q_645: [131 139 165 125 163 138 163 132 153 126 115 106 115 183 106 100 112 168
 130 114 111 166 130]
q_483: [166 138 126 168 130 132 111 112 106 183 130 163 164 115 131 105 100 114
 153 125 139 115 163]
q_365: [131 138 130 125 115 115 183 105 126 132 153 163 168 100 163 112 106 139
 130 165 166 114 111]
order: [100 105 106 111 112 114 115 115 125 126 130 130 131 132 138 139 153 163
 163 164 166 168 183] | q_483
order: [163 115 139 125 153 114 100 105 131 115 164 163 130 183 106 112 111 132
 130 168 126 138 166] | q_483
order: [131 112 130 111 166 106 183 105 132 114 130 100 163 115 153 126 125 139
 163 138 115 168 165] | q_365
order: [138 100 166 153 112 139 183 114 130 130 132 115 106 115 111 163 165 131
 126 105 163 125 168] | q_365

q_738: [116  99 114  85  67 120 120 162 109 112  84  92 167 120 110 107 129 119
 139 117 107 129 113 168 179 149 116  73 134]
q_706: [117 110 119  98 107 107 134 117  85 149 129  84 120 139 112 168 120 179
 162 129  92  73 113 109 116 114  68 167 120]
q_490: [114 168 120 179 149 120 107 162 113 117 120 129 110  92  99 116 107 139
  73 129  84 112 134 119 117 109 167  68  85]
q_554: [126 101 113  73  60 110 131 149 120 110  79  82 175 118 103 101 119 112
 146 118  92 131 113 170 169 148 133  84 133]
q_598: [168  85 112 109 162  73 149 129 120  68 116 113  92 167  99 139 134 179
 114 110 129 119  84 107 117 120 116 107 120]
order: [139  73 129  84 112 134 119 117 109 167  68  85 114 168 120 179 149 120
 107 162 113 117 120 129 110  92  99 116 107] | q_490
order: [134 116  99 114  85  67 120 120 162 109 112  84  92 167 120 110 107 129
 119 139 117 107 129 113 168 179 149 116  73] | q_738
order: [113 179 134 107 112 116  67 120 117 109 149 114 107 120 129  73 139 120
  84 116 110 129 167 168  99  92 162 119  85] | q_738
order: [120 107 116 120 117 107  84 119 129 110 114 179 134 139  99 167  92 113
 116  68 120 129 149  73 162 109 112  85 168] | q_598
order: [120 114  68 109 134 116 119 120 110 149 112  99 113  85 107  73 129  92
 117 129 168 120 139 162 117  84 179 107 167] | q_490

q_832: [ 76  77  70  66  64  68  71  77 102 111 129 151 166 186 194 193 195 189
 177 167 162 152 154 152 156 165 176 182 198 194 200 193 187 172 161 142
 129 117 101  97  87  85  78  76  78  70  79  85  87  87  85  81  82]
q_200: [ 83  85  85  86  79  72  71  66  61  67  72  84  98 113 135 155 167 187
 192 200 190 188 174 164 158 152 148 149 157 167 181 188 195 200 198 192
 186 172 135 141 129 123 107  92  84  83  71  77  72  64  76  76  93]
q_368: [ 85 111  68  97 129  78  81  82 165  77  87 193 152 156 183 193 186 187
 198 142  87  76 151  70 167  85  77 117  70  78  71 176 194 101 189 154
 161 129 152 195  87 193 166  76  66 172  79 102 200  85  64 162 177]
q_236: [102 193 129 200 151  78 152  70  78  81 117  77 182 177  70 195  64 186
 187  68 176 198 166 189 152  87  76 193 101 161 154  77  87 193 111 129
  79  71 142 167 194  85  66 162  85  85  87 165  76  82  97 156 172]
q_697: [ 84  85  79  74  74  64  65  66  70  80  92 103 132 151 170 182 194 194
 189 191 177 167 163 153 149 154 154 166 175 188 199 196 198 193 183 173
 156 146 132 116 103  94  86  83  76  80  75  79  82  82  88  84  86]
order: [ 64  66  68  70  70  71  76  76  77  77  78  78  79  81  82  85  85  85
  87  87  87  97 101 102 111 117 129 129 142 151 152 152 154 156 161 162
 165 166 167 172 176 177 182 186 187 189 193 193 194 194 195 198 200] | q_832
order: [117 129  81  87  85 195  68 187 193 176  78  70  76 172  71 200  82 198
  87 193 165 152 186  77 161  66 166 189  87  97 156 151  85 154 194  77
 167 142  78  85 162  76 177 193 101 102 152 129 111  64  79  70 182] | q_236
order: [ 78  70  79  85  87  87  85  81  82  76  77  70  66  64  68  71  77 102
 111 129 151 166 186 194 193 195 189 177 167 162 152 154 152 156 165 176
 182 198 194 200 193 187 172 161 142 129 117 101  97  87  85  78  76] | q_832

q_286: [127 130 128 128]
q_444: [134 126 191 129]
q_24: [128  89 128 125]
q_935: [134 126 120 128]
q_476: [128 130 129 127]
order: [129 128 127 130] | q_476
order: [128 128 130 127] | q_286
order: [126 129 134 191] | q_444
order: [125 128  89 128] | q_24
order: [127 128 128 130] | q_286

q_117: [131 153  96 180  95 144 124  87 142  77 121 191 163 120  87 179 104  84
 158 105  77 137 139 127 129 149 105 153 109 124 143 140 117 117 131 158
  85 103 124 114 146 135  82]
q_216: [105 150 132 111  88 125 140 104 130 137  77 180 124 136  90 162 150 126
 102 158 177 119 134 127 135 127 163 100 136 107 107  91  92 123  85 146
 153  94  84 186 134 146 149]
q_774: [103  95 124 158 129 140 131 104  87 105 144 143 120 179 124 146 158  96
 163 114  77 117 127 153  85  87 153 117  77 121 137 149 131 135 124 105
 139  84  82 181 109 191 142]
q_163: [133 153  97 177  94 137 122  85 147  85 129 177 159 123 100 175 106  95
 160 106  78 132 134 125 139 148  99 154 113 130 140 139 116 122 132 161
  99 111 127 116 150 132  79]
q_640: [117  77 127  87 179 104  82 180 131 146  85  84 142  95 105 105 153 131
 163 149 122 143 137 124 158 124  77 140 124 135 158  87 103 117 139  96
 109 114 129 120 153 144 191]
q_728: [134 154  99 165  93 156 115  80 151  92 134 177 149 125 104 171 110  99
 157 109  84 124 138 126 144 152 100 148 109 131 140 137 117 120 137 157
 102 116 123 110 157 122  91]
q_152: [127 153 100 177  94 146 126  88 149  85 125 186 162 124  91 180 105  90
 163 104  77 131 134 130 135 150 102 150 107 134 136 140 119 123 136 158
  92 107 127 111 146 137  84]
q_295: [125 136 153 137 102 127 107 149 158 131 100  92  84 127  88 119 130 134
 186 104 107 124 136 163 150  76 180  94 105 146 126 162  90 134 146  91
 177 140 111 135 150  85 123]
order: [117 131 158  85 103 124 114 146 135  82 131 153  96 180  95 144 124  87
 142  77 121 191 163 120  87 179 104  84 158 105  77 137 139 127 129 149
 105 153 109 124 143 140 117] | q_117
order: [162 146 127  92 153  90  85 140 134 134  77 150  94 150 130 119 104 186
 180 163 105 127 136 107 124 123 102 107 111  84 125 136 126 135 158  91
 146  88 137 149 177 131 100] | q_152
order: [123  85 150 135 111 140 177  91 146 134  90 162 126 146 105  94 180  76
 150 163 136 124 107 104 186 134 130 119  88 127  84  92 100 131 158 149
 107 127 102 137 153 136 125] | q_295
order: [ 84 137 146 111 127 107  92 158 136 123 119 140 136 134 107 150 102 150
 135 130 134 131  77 104 163  90 105 180  91 124 162 186 125  85 149  88
 126 146  94 177 100 153 127] | q_152
order: [ 91 122 157 110 123 116 102 157 137 120 117 137 140 131 109 148 100 152
 144 126 138 124  84 109 157  99 110 171 104 125 149 177 134  92 151  80
 115 156  93 165  99 154 134] | q_728
order: [ 79 132 150 116 127 111  99 161 132 122 116 139 140 130 113 154  99 148
 139 125 134 132  78 106 160  95 106 175 100 123 159 177 129  85 147  85
 122 137  94 177  97 153 133] | q_163
order: [ 77  77  82  84  85  87  87  95  96 103 104 105 105 109 114 117 117 120
 121 124 124 124 127 129 131 131 135 137 139 140 142 143 144 146 149 153
 153 158 158 163 179 180 191] | q_117

q_659: [153 143 103 152 170  97 113 105 118 156 144  94]
q_90: [105 118 113  93 152 144 153  97 170 143 156 103]
q_601: [198 183 106 101  84 155  48 142  84  45 151 141]
order: [118 156 144  94 153 143 103 152 170  97 113 105] | q_659
order: [103 152 170  97 113 105 118 156 144  94 153 143] | q_659

q_347: [103 139 114 125 116 123 155  97  84 215  64]
q_321: [114 200  71 106 134 158 121 103 131 162  61]
q_87: [121  71 134 162 103 106 158 114 199 131  61]
order: [ 61 114 200  71 106 134 158 121 103 131 162] | q_321
order: [ 61  71 103 106 114 121 131 134 158 162 199] | q_87

q_451: [126 111 118 125 123 128 118 133 133 104 126  65 134 109 136 132 140 132
 121 124 131 134]
q_559: [124 132 118 136 123 134 102 122 136 116 127 147 134 148 120 129  99 128
 131 124 128 134]
q_73: [128 120 120 121 127 120 125 124 133 130 128  57 121 116 132 127 125 121
 120 128 135 127]
q_821: [127 118 136 150 116 129 128 119 135 118 134 118 126 132 130 127 143 131
 128 129 115 125]
q_890: [133 122 134 106 140 125 120 121 130 163 132 125 135 129 127 122 131 129
 121 124 131 127]
q_462: [114 127 128 122 133 117 126 129 122 131 132 141 127 127 137 131 135 128
 132 133 125 122]
q_320: [128 131 112 133 145 134 138 132 130 129 135 135 121 118 119 117 118 123
 124 129 130 124]
q_663: [122 114 128 129 140 127 130 130 132 133 129 131 143 126 127 129 149 127
 126 129 117 131]
q_482: [133 114 141 127 122 128 127 122 137 129 133 132 135 122 127 131 117 128
 127 132 125 131]
q_668: [126 111 118 125 123 128 118 133 133 165 126  65 134 109 136 132 140 132
 121 129 131 134]
q_750: [139 127 122 124 113 127 137 131 138 125 124 117 137 130 124 133 121 136
 124 131 126 128]
q_25: [114 127 129 149 117 133 126 132 128 130 129 129 131 127 131 127 122 130
 127 129 140 143]
order: [114 117 122 126 127 127 127 127 128 129 129 129 129 130 130 131 131 132
 133 140 143 149] | q_25
order: [114 117 122 122 122 125 127 127 127 127 128 128 129 131 131 132 132 133
 133 135 137 141] | q_482
order: [ 99 102 116 118 120 122 123 124 124 127 128 128 129 131 132 134 134 134
 136 136 147 148] | q_559
order: [114 117 122 126 126 127 127 127 128 129 129 129 129 130 130 131 131 132
 133 140 143 149] | q_663

q_956: [ 77 116 131 132  98 134 174 128 141 128 110 122 144  86 132]
q_372: [126  98 131 122 131 144 120 134 129 187 132 132 151  92 174]
q_144: [185 110 135  79 145  94 118 135 126 144 130 115 193 115 143]
q_203: [130 128 137 121 130 124 123 145  55  58  82 171 144  76 128]
q_827: [131 113 132 122 131 125 123 131 130 141 150 123 125 119 134]
q_863: [155 119 133 128 140 146 122 127 124 142 128 123 134 117 134]
q_819: [137 113 132 129 132 123 119 145 126 149 129 141 136 109 113]
q_980: [159 113 143 133 149  95 109 134  76 174 130 123 136  88  95]
q_522: [145  55 130 130 171 123 124 127 144  58 128 137  82  76 121]
q_85: [ 58 127  76 137 171 130 145 123 128 130  82 121 145 124  55]
q_711: [133 121 129 125 129 135 131 145 128 166 122 124 127 132 131]
q_97: [129 132 130 135 130 129 122 133 132 134 123 127 135 127 104]
order: [ 55 137 130 130 127 145  76  82  58 124 145 121 171 128 123] | q_85
order: [ 86 141 122 144 132 110 116 128 174 131 132  98  77 134 128] | q_956
order: [128 140 122 123 117 119 134 124 134 146 155 127 128 142 133] | q_863
order: [ 55  58  76  82 121 123 124 127 128 130 130 137 145 145 171] | q_85
order: [ 55  58  76  82 121 123 124 127 128 130 130 137 144 145 171] | q_522
order: [ 58  55 144  82 121 124 130 128 130 123 137 171 145 127  76] | q_522

q_360: [155 125 202 127]
q_664: [126 155 202 128]
q_315: [202 155 128 125]
order: [155 127 202 125] | q_360
order: [127 202 125 155] | q_360
order: [128 125 202 155] | q_315
order: [125 202 155 128] | q_315
order: [125 128 155 202] | q_315
order: [128 202 155 126] | q_664
order: [155 202 126 128] | q_664

q_201: [139 117 130 132 149 117 115 120 138 131  93 136 118 130 123 113 141 157
 107 142 140 141 112 133 145 134  88 122 134 115  97 139  84 127 113 131
 129 167 111  99 110 122 119 114 119 117 133 103 138 138 132 156 131 138]
q_18: [ 99 131 115 119 120 134 133  88 145 130 114  93 131 112 139 133 122 138
 132 107 140 130 127 156 114 134 140 141 111 118 115 131 129 113 138 123
 132  97 110 136 103 117 138 157 138 141 122  84 149 142 117 117 119 167]
q_872: [141 117 114 131 115 139 113 142 123 141 133 130 132 145 127 129 138  97
  93 111 114 130 107 117 110 122 119  84 131 120 119 122 156 140 138 103
 132 115  99 131 139 136 133 167  88 112 118 138 134 134 157 149 138 117]
order: [107 122 141 129 141 110 114 115 120 131 138 111 132 112 123 131  93 139
  88 157 149 138 133 103 138 133  99 136 140 114 132 113 127 134 167 130
 138 117 130 156 131  84 145 117 117 118 139  97 119 119 142 122 134 115] | q_872
order: [119  97  84 141 103 138 112 141 134 114 130 115 167 118 157 133 110 134
 131 117 142 117  99 140 120 139 136 114  93 123 113 122 145 138 132 107
  88 138 111 131 119 133 149 156 115 122 130 139 117 132 138 131 129 127] | q_872
order: [115 131 129 113 138 123 132  97 110 136 103 117 138 157 138 141 122  84
 149 142 117 117 119 167  99 131 115 119 120 134 133  88 145 130 114  93
 131 112 139 133 122 138 132 107 140 130 127 156 114 134 140 141 111 118] | q_18
order: [ 84  88  93  97  99 103 107 110 111 112 113 114 114 115 115 117 117 117
 118 119 119 120 122 122 123 127 129 130 130 131 131 131 132 132 133 133
 134 134 136 138 138 138 138 139 139 140 141 141 142 145 149 156 157 167] | q_872
order: [117 138 149 157 134 134 138 118 112  88 167 133 136 139 131  99 115 132
 103 138 140 156 122 119 120 131  84 119 122 110 117 107 130 114 111  93
  97 138 129 127 145 132 130 133 141 123 142 113 139 115 131 114 117 141] | q_872

q_688: [120 128 141 126 146 150 161  75 122 176 165 148 180 142 120 158 145 166
 178 143 136  95 118  70 147 142 164 126 119  94 117 138 147 153 112 127
 126 128 130 129 132  81 136 103 120 143 182 138 111 139  95  52 126 149
 128  87  52 121  81 101  50 131 112]
q_720: [164 147 145 143 120 150 139  52 149 122 128 112  81 153 146  95 142 143
 121 126 126 129 126 138 126 147 103 138 101  50 136 127 136  81 143 166
  70 120 131 132 141 158 178  87 165 111 128 119 161 117 112  94  95 176
 182 128 180 120 118  75 148 130  52]
q_157: [112  81 128 149 126 132 153 120 129 128  87 101 180  70  52  52 164 138
  75 178  95 165 103 166 143 161 146 120 182 122 142 111 119 127 136 150
 112 131 138 144 139 130 148 176 118 126 141 128 126 136 126 121  50 143
  94  81 147 117 147 120 158  95 143]
order: [ 50  52  52  70  75  81  81  87  94  95  95 101 103 111 112 112 117 118
 119 120 120 120 121 122 126 126 126 126 127 128 128 128 129 130 131 132
 136 136 138 138 139 141 142 143 143 143 145 146 147 147 148 149 150 153
 158 161 164 165 166 176 178 180 182] | q_720
order: [138 144 139 130 148 176 118 126 141 128 126 136 126 121  50 143  94  81
 147 117 147 120 158  95 143 112  81 128 149 126 132 153 120 129 128  87
 101 180  70  52  52 164 138  75 178  95 165 103 166 143 161 146 120 182
 122 142 111 119 127 136 150 112 131] | q_157
order: [136 119 128 126  81 112 129  87 118 182 103 128 166 158 117 148 126  81
 126 146 161 126 131  70 164 141 147 149 136 150 132 121 130 176 142 138
 120 143  50  95 139  94  52  95 112 120  75 180 147 165 122 101 138 120
  52 127 111 143 143 153 178 145 128] | q_720
order: [ 52 130 148  75 118 120 180 128 182 176  95  94 112 117 161 119 128 111
 165  87 178 158 141 132 131 120  70 166 143  81 136 127 136  50 101 138
 103 147 126 138 126 129 126 126 121 143 142  95 146 153  81 112 128 122
 149  52 139 150 120 143 145 147 164] | q_720
order: [ 70 118 143 111 127 138 143 112 128 129 147 141 121 126 120 138  95 126
 117 130  52 136  94 122 120 146 126 139 166  87 142 150 120 176 161 143
 178 145  81 136 148 164  50 126 180 119 153  81 128 103 112  75 149  52
 128  95 131 132 147 101 165 182 158] | q_720

q_882: [131  99 136 128 109 108 152 143 142 124 155 123 130 123 128 109 121 133
 146 158 127 127 111 112 118 106 124 132 157 122  88 136 139 117]
q_898: [118 107 133 126 138 135 129 124 135 121 117 147 142 147 145 148 146 131
 130 121 105 101 127 119 115 109 127 148 110 131 116 129 132 138]
q_975: [127 117 125 135 139 133 127 142 130 120 119 130 120 151 140 135 137 128
 135 130 116 100 106 129 136 122 133 138 126 124 129 132 139 135]
q_407: [109 123 146 131 158 124 121 131 122 143  99 123 124 139 142 157 152 127
 117 127  88 106 136 109 133 108 112 155 128 136 111 118 130 128]
q_768: [108 134 158 136 168 111 113 140 116 159  87 109 113 135 148 164 163 123
 105 127  81 109 139 104 153 103  99 161 137 143 111 112 125 120]
q_637: [158  98 131 130 114 122 116 180 131  93 118 157 144 160 198 129 171 108
 117  96 134 108 107 154 176  95 108 148 114 120 127 133 128 139]
order: [127 133 128 139 158  98 131 130 114 122 116 180 131  93 118 157 144 160
 198 129 171 108 117  96 134 108 107 154 176  95 108 148 114 120] | q_637
order: [ 88 106 136 109 133 108 112 155 128 136 111 118 130 128 109 123 146 131
 158 124 121 131 122 143  99 123 124 139 142 157 152 127 117 127] | q_407

q_851: [139 137 157 126 135  93 131 117  92  88  97 117 101 110 132 142 133 112]
q_557: [ 71  91 125 141 119  88 127  95 112  95 126 176 165 179 135  78 135  46]
q_107: [ 92 137 131 139 101  88 110  93 133 117 135 126 132 112  97 116 142 157]
q_332: [ 91 165 136 141 176 119  95  88  95  78  71  46 179 126 125 127 112 135]
q_976: [103 136 139 123 105 108 118  95 113 114 136 124 135 126 106 112 143 147]
q_589: [ 71 135 112 176  95  46  95  91 165 125 135 127 126  88  77 119 141 179]
order: [179 141 119  77  88 126 127 135 125 165  91  95  46  95 176 112 135  71] | q_589
order: [125 141 119  88 127  95 112  95 126 176 165 179 135  78 135  46  71  91] | q_557
order: [136 139 114 112 123 118 106 136 108 113  95 143 103 135 147 124 105 126] | q_976
order: [157 142 116  97 112 132 126 135 117 133  93 110  88 101 139 131 137  92] | q_107
order: [112 133 142 132 110 101 117  97  88  92 117 131  93 135 126 157 137 139] | q_851

q_543: [152 150 133 132 133 131 160]
q_902: [152 131 133 133 160 131 150]
q_299: [133 131 137 141 138 141 131]
q_729: [145 133 134 136 139 134 134]
q_34: [172 132 133 134 141 132 141]
q_438: [137 136 139 140 132 134 136]
q_350: [137 139 136 140 137 134 132]
q_160: [172 132 133 134 141 139 134]
order: [131 132 133 133 150 152 160] | q_543
order: [131 131 133 137 138 141 141] | q_299
order: [141 132 141 134 133 132 172] | q_34
order: [150 131 160 133 133 131 152] | q_902
order: [133 134 134 134 136 139 145] | q_729
order: [134 141 139 134 172 132 133] | q_160
order: [136 140 134 139 132 137 137] | q_350

q_899: [ 90 196  92  45]
q_886: [ 45 196  92  91]
q_334: [195  92  45  91]
order: [ 45 196  92  90] | q_899
order: [ 45  91  92 196] | q_886
order: [ 45  90  92 196] | q_899
order: [ 91  92 196  45] | q_886

q_308: [140 187 136 144 152 141 176 152 182 138 150 183 176 152 170  95 134 162
 154 177 142 189 161 155 163 170 169 176 124 187 125 164]
q_928: [165 147 127 139 164 115 157 149 161 152 132 133 157 149 154 147 153 124
 147 155 137 155 125 154 160 130 138 140 121 144 154 145]
q_429: [146 142 145 152 144 144 152 129 132 141 139 133 127 143 144 128 144 139
 144 143 135 152 144 141 145 141 148 143 143 149 145 146]
q_408: [130 178 127 126 167 157 159 143 148 182 173 163 149 167  95 139 121 170
 158 174 161 128 185 180 131 157 154 176 182 164 134 165]
q_745: [160 145 166 163 141 138 129 108 168 124 121 128 111 148 162 121 154 132
 139 146 144 163 121 144 138 149 124 133 130 126 166 132]
q_137: [141 183 136 134 163 152 162 142 154 187 176 169 150 164  95 138 125 176
 152 178 161 140 189 176 124 152 155 182 187 170 144 170]
q_172: [152 133 127 152 128 144 141 148 146 143 142 139 143 144 141 132 143 144
 145 135 129 145 143 142 152 139 146 144 146 149 144 144]
q_479: [198 144 197 197 118 116 142 103 169 125 119 133 110 127 179 112 176 138
 114 142 132 205 120 114 127 124 132 138 133 145 197 144]
q_536: [190 175 176 182 130 122 186 138 142 187 172 172 150 132 121 126 155 180
 117 166 137 197 188 129 114 114 171 185 187 198 182 186]
q_436: [156 152 149 158 141 139 170 138 125 161 154 147 139 138 131 130 144 154
 137 149 134 163 165 136 137 130 163 160 161 171 151 163]
q_901: [144 133 145 145 142 132 146 146 144 128 152 144 148 145 149 144 143 127
 144 152 143 135 142 129 152 143 139 141 141 139 144 143]
q_100: [151 115 165 163 136 140 104  91 167  80  86  95  87 143 199 115 163  98
 144 123 135 155  77 132 157 157 104  97  90  91 160 102]
order: [176  95 152 142 150 154 176 183 170 182 136 124 155 163 144 164 152 141
 152 125 189 178 176 187 134 162 138 170 187 161 169 140] | q_137
order: [161 147 157 115 137 154 121 149 164 124 160 130 125 140 153 165 154 145
 155 149 132 147 139 138 133 157 155 147 127 152 144 154] | q_928
order: [146 145 149 143 143 148 141 145 141 144 152 135 143 144 139 144 128 144
 143 127 133 139 141 132 129 152 144 144 152 145 142 146] | q_429
order: [143 144 139 141 141 139 143 152 129 142 135 143 152 144 127 143 144 149
 145 148 144 152 128 144 146 146 132 142 145 145 133 144] | q_901
order: [139 146 144 146 149 144 144 152 133 127 152 128 144 141 148 146 143 142
 139 143 144 141 132 143 144 145 135 129 145 143 142 152] | q_172
order: [108 111 121 121 121 124 124 126 128 129 130 132 132 133 138 138 139 141
 144 144 145 146 148 149 154 160 162 163 163 166 166 168] | q_745
order: [186 182 198 187 185 171 114 114 129 188 197 137 166 117 180 155 126 121
 132 150 172 172 187 142 138 186 122 130 182 176 175 190] | q_536

q_815: [118 112 130 140 129 134  88 127 178 141 130 134 124 147 178]
q_684: [133 104 149 160 129  82 127 181 117 145 168 139 148 140 137]
q_639: [149 137 160 133 168 139 102 181 127 140 148 145 117  82 129]
q_155: [127 134 140 129 147 124 130 141 118 178 178 135  88 112 130]
order: [ 88 112 118 124 127 129 130 130 134 135 140 141 147 178 178] | q_155
order: [ 82 104 117 127 129 133 137 139 140 145 148 149 160 168 181] | q_684
order: [178 147 124 134 130 141 178 127  88 134 129 140 130 112 118] | q_815
order: [178 118 112 130 140 129 134  88 127 178 141 130 134 124 147] | q_815
order: [130 112  88 135 178 178 118 141 130 124 147 129 140 134 127] | q_155

q_253: [147 105 166 145  78 144]
q_783: [ 78 144 145 105 165 146]
q_486: [166 105 144  78 146 145]
q_897: [146 145 165 144  78 106]
q_758: [176 125 112 114 111  87]
q_877: [157 137  81 133 132 144]
q_887: [ 80 144 137 157 133 132]
order: [146 106  78 144 145 165] | q_897
order: [106  78 144 165 145 146] | q_897
order: [137 157 133 132  80 144] | q_887
order: [144 145 105 165 146  78] | q_783
order: [105 165 146  78 144 145] | q_783
order: [145 144 105 166  78 146] | q_486

